One turn sends every row of this set to another row. A few are shown first. Where does it send the rows asked after them?
kat: [ -2  -1 -11  31  22 -18   2 -17  10 -17 -21 -35  -2 -18 -17  -5  20]
Kare: [ 14 -34 -22   4   5  16 -19  -9  24 -15 -42 -19   5 -12 -21 -19   0]
rok: [ 30 -19  -7   8  -7   4  26 -20   3  -2 -32 -28   4  -8 -20  -5  13]
nuru: [ 17 -14  -5  36  33   8  -1 -25   4 -11  -5 -18   1   2 -10   0  20]
ton: [  3 -21 -35  25   4  11 -15  -6   6 -20 -14 -24  15 -21  -3  14  17]
gudez: [ 16 -37  -9   6  30  -3   0 -16  -1 -18 -35 -32  23  -8 -20   1 -10]
rezar: [  8  -5   0  27  22   7  -3 -17 -20   6  -6 -18  -7  -9 -15   4  10]
git: [ 16 -29  -6  15   5   6  -1 -22  -7 -17 -10  -5 -12 -25 -30  21 -11]
Tar: [  1   3 -13  20  -4  -9  -1 -23 -17  -2 -18 -23  18 -21 -17  -1  -8]
bisi: [ -3  -7 -16  15  -1 -23   4 -28  15  -6 -32 -17 -16  -8 -21  -7  -6]
teser: [ 12   1 -13   5  10  11 -18 -22  -5 -17 -30 -35  25   4 -25 -10  -1]
kazar: [ 12 -15 -12   8 -18   9  -1 -17  -9 -14 -19  -5   2  -4  -7   1  29]
vufe: [ 26  -9 -25  30   9  12 -12 -21  22 -17 -21 -15  18   9 -30   2   9]
gad: [ 17 -14 -16  29 -10   8  13 -26   9 -23 -37 -26  -8 -20 -15 -21 -13]
rit: [  5 -13 -16   8  30   0  -4 -32  13 -11 -39 -25 -18 -10   2 -10  22]
fom: [ 11 -10 -16  26  24  -9 -12 -18  34 -17 -40 -21   5 -17 -25  -6  19]
burik: [ 16  -2  -8  24  21  -8 -12 -28  -4 -25 -30 -19  13 -33 -33  14  -7]
Zuvez: [ 14 -26 -24  27   7   6  15  -8  13  -4 -15 -40   1 -10 -18 -21  11]
zul: [ 12 -16 -14  10  27   6  -7 -34  -8  -6 -35 -23 -30 -25 -17  -9  -2]
fafo: [ 28 -27 -20  25  35   9   0 -30  17 -16 -33 -17  12 -24  -3  11   8]
gan: [ 10 -10 -34   8  14  13 -20 -14   2 -18 -37 -34   3   7 -13 -17  14]
kol: [ 15 -16 -13  -8  18  16  13 -32  -3   0 -27   0   0  -1 -24   0  14]
temi: [ -4 -26 -12   1   9   4   1 -17   7  -6 -21  12  10   2 -15 -12   6]
vobat: [ 20 -14 -31  40   8  -2   4 -16  15  -6 -20 -15 -10   4 -33  -3   1]
dem: [  4 -18   0   5  13   8 -28 -10   5 -11 -29  -4  -4  -8 -19  25  -9]
Gar: [ 10 -40   4  11   7   3   6 -28   4 -26 -23 -10  12 -26  -1   1  16]
ganop: [ 15  -3 -24  21   3  17 -24 -19   3 -15 -29  -8  23 -24  -9  19  -1]
lovog: [ -1  -9   7  15  24   4 -19 -22   9 -20 -20 -12 -21   4 -11   8  -1]
mufe: [ 17 -36  -9  28  -4   1   2 -14  -2 -28 -20   9   3 -15  -4   3  -2]
vaf: [ 20 -17   1  13 -14  17   0 -26  14  -9 -24  -2   3 -25 -16  17  18]
Notim: [ -7 -22 -16  21  12  10   6  -3   3 -15 -17  -6  16  -1   0 -14 -14]
kot: [ 26 -14  -8   8  -4  20   1 -12  15 -14 -52 -22 -15  -9  -8  -7  -8]
bituv: [ 16 -29 -32  31  26   9  -3 -24   4 -27 -21 -21 -17 -25  -6  11   2]
Vasi: [  0 -27 -11  12  -2   9  -7 -24   6 -39 -39 -19  -5 -17   6 -20   4]
moda: [ -4  11 -12  25   8 -11 -16 -19   0 -26 -24 -22  -9 -21 -23  12   4]
Rurid: [ 13 -34  -2  -5  21  18 -16 -23 -17 -15 -28 -18   9 -27 -16  -8  -1]
zov: [ 16  -3 -11  14  31   6 -24 -26   4 -19 -42 -22  18 -29 -22  -4  16]
salup: [ 18 -25   0  19  14  18  -1 -13 -15 -23 -35 -17  -2 -20  11 -17  -7]
tavet: [  6 -14  -9   0   1  -5 -12 -22   7  11 -39 -17  -6 -21 -35 -10  -5]
sobil: [  3  -5 -20  20  -6  18  -4  -9  -3 -10  -5 -24 -23 -11 -13   5  15]
Zep: [ 24  -6 -22   5  17  29  19 -24   2  -9 -29 -15  -8  -4 -20  12  -8]
nibi: [  3 -21 -17  13  -4  -4  -7  -8   7   7 -21 -27  29 -22 -24  -2   7]
susov: [ 22   3  -5  21 -13  24  10 -28  -5  -1 -25 -26  -1 -25 -15  -8   9]
Fes: [  8 -17   7   9  19 -10  -3 -25   2 -20 -28 -27   6  -1 -28   1 -25]
Dusom: [  7  -4 -24  18  13  30   8  -6   2 -18 -25 -21   0  -4   1   0 -19]

ton turns into nibi
kazar turns into rok
Gar turns into vaf
And these:
Zuvez turns into Kare
teser turns into Fes
kol turns into Zep
Tar turns into bisi
gudez turns into dem
kat turns into fom

One turn sends every row of this set to another row. A few are shown first. Where does it send the rows asked after them?
Ges: [-24   5  -3   4   9 -12  -8   5  -3   8   2   2  37  31   3   1   6  -4
   0  -4 -20  -9  -5   7  -5 -32  -3  19   0 -30   1   4  -2  19  -4  -6
  -3  -6  -6  16  -5  17   8]
Kor: [ 20  -8   6   0  17  -2  17   2  10  14  -2  12  -1  14 -30  -1  12   3
  10 -22 -13 -23  15   0 -12   6  18   7   5   2  -6  -4  13  29   7  -1
   7 -18  -4  14  -6  -6   0]
Reka: [  8   5  -3   3  10  -6 -13  11  17  -3  -7   6 -18   3  -5  -5   4  -1
  -1  -2 -38  26  -3   6  -4  -2 -20 -23  -4 -34  -4  -3   5  24 -13  -4
  -4  -7  16  -3 -16  18  -4]
tozin: [ 17   9   2   7  13   5 -10   8   5  18   2   6  17   0  -6   4  11   2
   1  -8 -17  -7   7   6   2 -27  14  12  21 -40   6   2   4   1  -6  -2
   0  -5 -27   1 -39  19   0]
Tapos: [ 16  15 -19   9  -3  11  -9  -1  14 -12   1  -1  15  13   3   0   7  -8
 -11   3 -30  -9  14  -2  -7  26   6  -5  17  19   5  -8  18   5 -18 -15
 -11 -13   0 -22   1   4   4]
garu: [ 12  -4  -5   9  13  -9  -7 -14   5   8  -4  23  20  20   1   0  -4  -7
  10 -12  21  -7 -10  -1   1  25  17  11   0  -8  15 -16  -9  10  -9   7
  -6 -18  -4  25  -2  -5   0]
rim: [ -5   9   0   5  17 -10   6  13  -6   1   1  12  23   4  -4  -2   7 -13
  -2  -7  28   6 -13   3  -1  30  16  13   8   4  11   0  -1  -4  -6  -3
  -1  -8 -14  18 -10  13  -2]
mit: [ -6   4  16   9 -16   6   7   3   6  22  -2  10   3  10 -11  -2  -1 -11
   7 -17 -20   7   2   7  14 -10 -18 -21  11 -17   1  20 -16 -12 -10 -10
   9   1  -7 -13 -16   3   2]
zadir: [ 15   2  -4  -2   1 -21 -18 -18  14  19   2  11 -12 -13  -4   8  16   4
   2   5 -32   0  -2  19 -26  14 -12  -6   2   9  -1  -7  14  13 -10   8
  -5  -1  22  -1 -22   0   9]
zedo: [ 15  12  -4   3   2  -3  -8  -2   9   7  -4  15  23   3  -6  -6   2 -25
  -3  -7 -39  19  11   4  -6  -4  -3 -42   3 -25   2  -1   0  21   2  -2
  -8  -7  15  12 -16  -7   5]
Moli: [ 30  13 -14 -13  19 -17  -3 -18  -3  -2  -6  14  17  19   3   1   5 -16
   3   9   5 -22   9  15  -8 -21 -12   0  14 -19 -10  -1  -4   6 -18 -11
   5   1   3  -5  -2  23   1]
Seze: [  1  10 -17  -2  11  10 -10 -10  11  -4   8   5   7   7  10   1   8  10
   1  -2 -18 -21  17  18 -23  16  -5   1  -4  19   0 -20  22  17  -6  -6
  -5   1  -4 -21   6  -5  10]
dekav: [ 23   9   3   0   6 -25   7  -9   8   6   5   9  13  21  -4   6   9  28
 -10   6 -12  16   7   9 -12   2  16 -14  -9   3  -5  -7   5  -4  13 -20
  12   1  -1  16  -3 -10  13]
vafim: [ 10   8  -6   9   7  17  -1  -2  20 -10  -1   7  -5  10   1   5   7   1
   2  -1 -22 -19   2   2  -9  15  -4  19  -2  13  -2  -4   7  -6  -6 -15
  -1  -2  -2 -40  -3   4   7]
rud: [-22  17  -5  13  10   7 -15  12   2   3   4  15  30  18   5   7   5  -5
  -5 -10  -3 -12   2   2  15  -9  -7   1  12 -32  -1  15 -19   1   4 -12
 -15   3  -9  13 -16  17  16]
seto: [ -4  -3  -1   6   1 -11   8 -15  18   1   6  13  20 -14  -5  -5   4  14
  -4  -6  -4  -2  -4   5  -8   4   4   0 -13   4  -8  10   6 -28 -11 -14
   5   0  25  11 -28   3   5]
lem: [  4   2  -2   6  25   4 -33  12   2   5  -5  16  16 -13  -5  -4   7  -6
  -1  -7  13  -7   5   2  -6   3  10   0   4  41   9  -1  -5  -5 -12  -2
  -3 -14   1  -3 -14   6  -7]
leket: [ -5   5  -4  -1  13  33  -7   4  17 -13  -2  13  27  18  -4   1   6  -7
   1  -6 -17  34   3  11  -7  13   0   0  -6 -17  -2   1 -12  19  -4  11
  -9  -7  18  11 -14  15  10]
seza: [ 20   9 -11   7  22 -11 -16  -8  -8   8  -5  10  26  24  -2  -3   5  -1
   3 -12  10 -37   2   4  -4  -3  -1 -19  21 -22  -6  -1   2  -3 -13  -2
   9 -11  21  -9   4  10 -12]
Vipel: [-16   8  -2  20   5  11 -18  16  29   4  -2  11  20  35  -2  -4  12  12
  -2 -28 -10  18  -2  10   1 -12   9   4  -5  -1  -5 -13  -3  22 -21   9
  -4   3   8   5  -2  16 -13]
givi: [  7 -12   4  -7  -7   3 -19   5   5  18   3  10 -13   2 -12 -10  -5  11
   8 -21 -26  16   6  16   8   0 -17 -26  -5 -25  -5   5   2  17 -19   2
   4 -12   3 -12  -8  16   1]
rako: [ 15  10  -7  11  14 -19  -2  -1  19   1  -4  26  10  14   1   3   4 -16
   3   6  22   6  -8   8 -14   0  19  28  -1  -4  11 -10   1   8  -8  -7
  -1  -7 -22  20  -9  13   1]
zevol: [  2  12  -3   0   3 -11  21  -2  21  -9 -17   5 -12   6 -24   2  13   1
  -4  -1  -8 -18  -2   0  -5   0   6  19  25 -12   2   7  16   9 -13 -20
  -5 -11  -2  18 -20 -11 -10]
Fogub: [-17  13   9  10  13 -11   5   6  15  15   2   6   7   4   2  -7   9   3
   4 -13 -28   1  -4  22 -20 -29 -11 -21  -6  -9  -4 -12  -2  16   0   4
  13  23   4   5 -13   1 -17]
pimed: [ -1  17 -19  10  28 -19 -17  -2  10 -26  -9  23   3  17  -3  11  -9   4
   8  15   1  11  11  10 -12   5   5   3   7  16   3  -3 -15  -2 -10  -6
  -5 -12 -11   1 -19  -6   2]
Lig: [  8   2  -3   9  11  14 -24   8   0  17   4   6  46  17   3  -2   7 -12
  -6  -5 -19 -12  -2   5   7 -17  15  -3   6 -26   0   4 -15  20  11   5
  -8  -7   0  19  -6  21  10]
regus: [  9   7   7  14   2 -24   4   2   8  10   8   8 -19   4  -5  16  14   5
   3   1 -35   5  -2   5 -11  22 -16   1   9  21  -9  -3  -8   6 -12   4
   5   7   8 -13 -24  17   4]
Tof: [ 17   5  -2   6 -14 -24 -23   1   3  16   6  16  -5   7 -15   8   6  16
  -4  -9 -31   5   3   5  -5  31   0 -22  22  13  -3   0   4   1 -12  -1
  -3  -7   9 -10 -19  -8   7]
Dok: [ 12   6  -4   5   4  15  18   2  12  -1   3   9   2 -12 -13   2  10  -4
  -2  -7   1 -21  24   5  -7  21   1 -10  30   8  -2   0  -3  20  -6  -7
  -6  -6  -9  34 -20   5  -2]
rano: [-11  12   4  -7 -11  25 -18   2  17  14  -8   8  11  25  -1   1  15   5
  -5  -7   5  29   3  23  12  -6  -7   5   4 -16   7   8   1   8 -18  -6
  -8  -4  -7   2   1   7  13]
Rane: [  0   8   1  16  27  -1  -8   4  -3  13   8  14  12  16   6  10   5  17
   7 -24 -15 -19  11  -7  -2  -9  -3  -3  16 -46   9 -18  -3  22   0   2
  -6  -3 -14  13 -29   2  -1]
mup: [ 25   4   6  21   4 -12  11 -18  15  18   2   5  11  11  10   4  17  -5
  -7  -9  -8   0  10 -17  19   9  -6 -18 -12  19  -2  -8  -5   1 -11 -15
  -6  -3  16  21  -8  13   7]
meru: [  8   1   2   7  26  -9 -12 -15  -6  10 -16  -1   3  24  -1  10   4  -9
  14  11  -1   3   6  -2  -3   6  -5   8  -4  20  21  -6  -3   8 -11   3
  -1 -35   4  -1   5  -4   1]
vumi: [ -2   5   3  -5  19  -1   5   8 -19   8   7  -5  34   0  -3  -1   9  -8
  -2 -16 -25  -1  10 -10   3  -2  -5   4  20 -33  13  -4   8  19 -17  -1
  -8 -11  -9  12 -36  17   2]
vub: [ 17  14  -4  -6  28 -12   1  16 -18 -13   5  19  27  17  -5   0   5 -10
  -6  -8   8 -17   7  -1 -17   2 -12 -10  19 -12 -15   3  -8   1  -7 -19
  13   5  12 -10  -8  27  -3]
Talig: [ -5   5  -5  10   1  -1 -13  20  10   5   4  -1 -10   0  -2  -9   1  21
  -1 -10 -28  15   2  21  -1   1 -12 -34  10 -14  -7  -5  -5  16 -19   7
   8   5  -1  -1 -14  27 -19]

rano turns into leket
pimed turns into lem
And these:
Rane turns into tozin
garu turns into rako
Dok turns into Kor
vafim turns into Tapos
Lig turns into Ges
Tof turns into zadir
seto turns into mup
Reka turns into Talig
vub turns into seza
zedo turns into Fogub

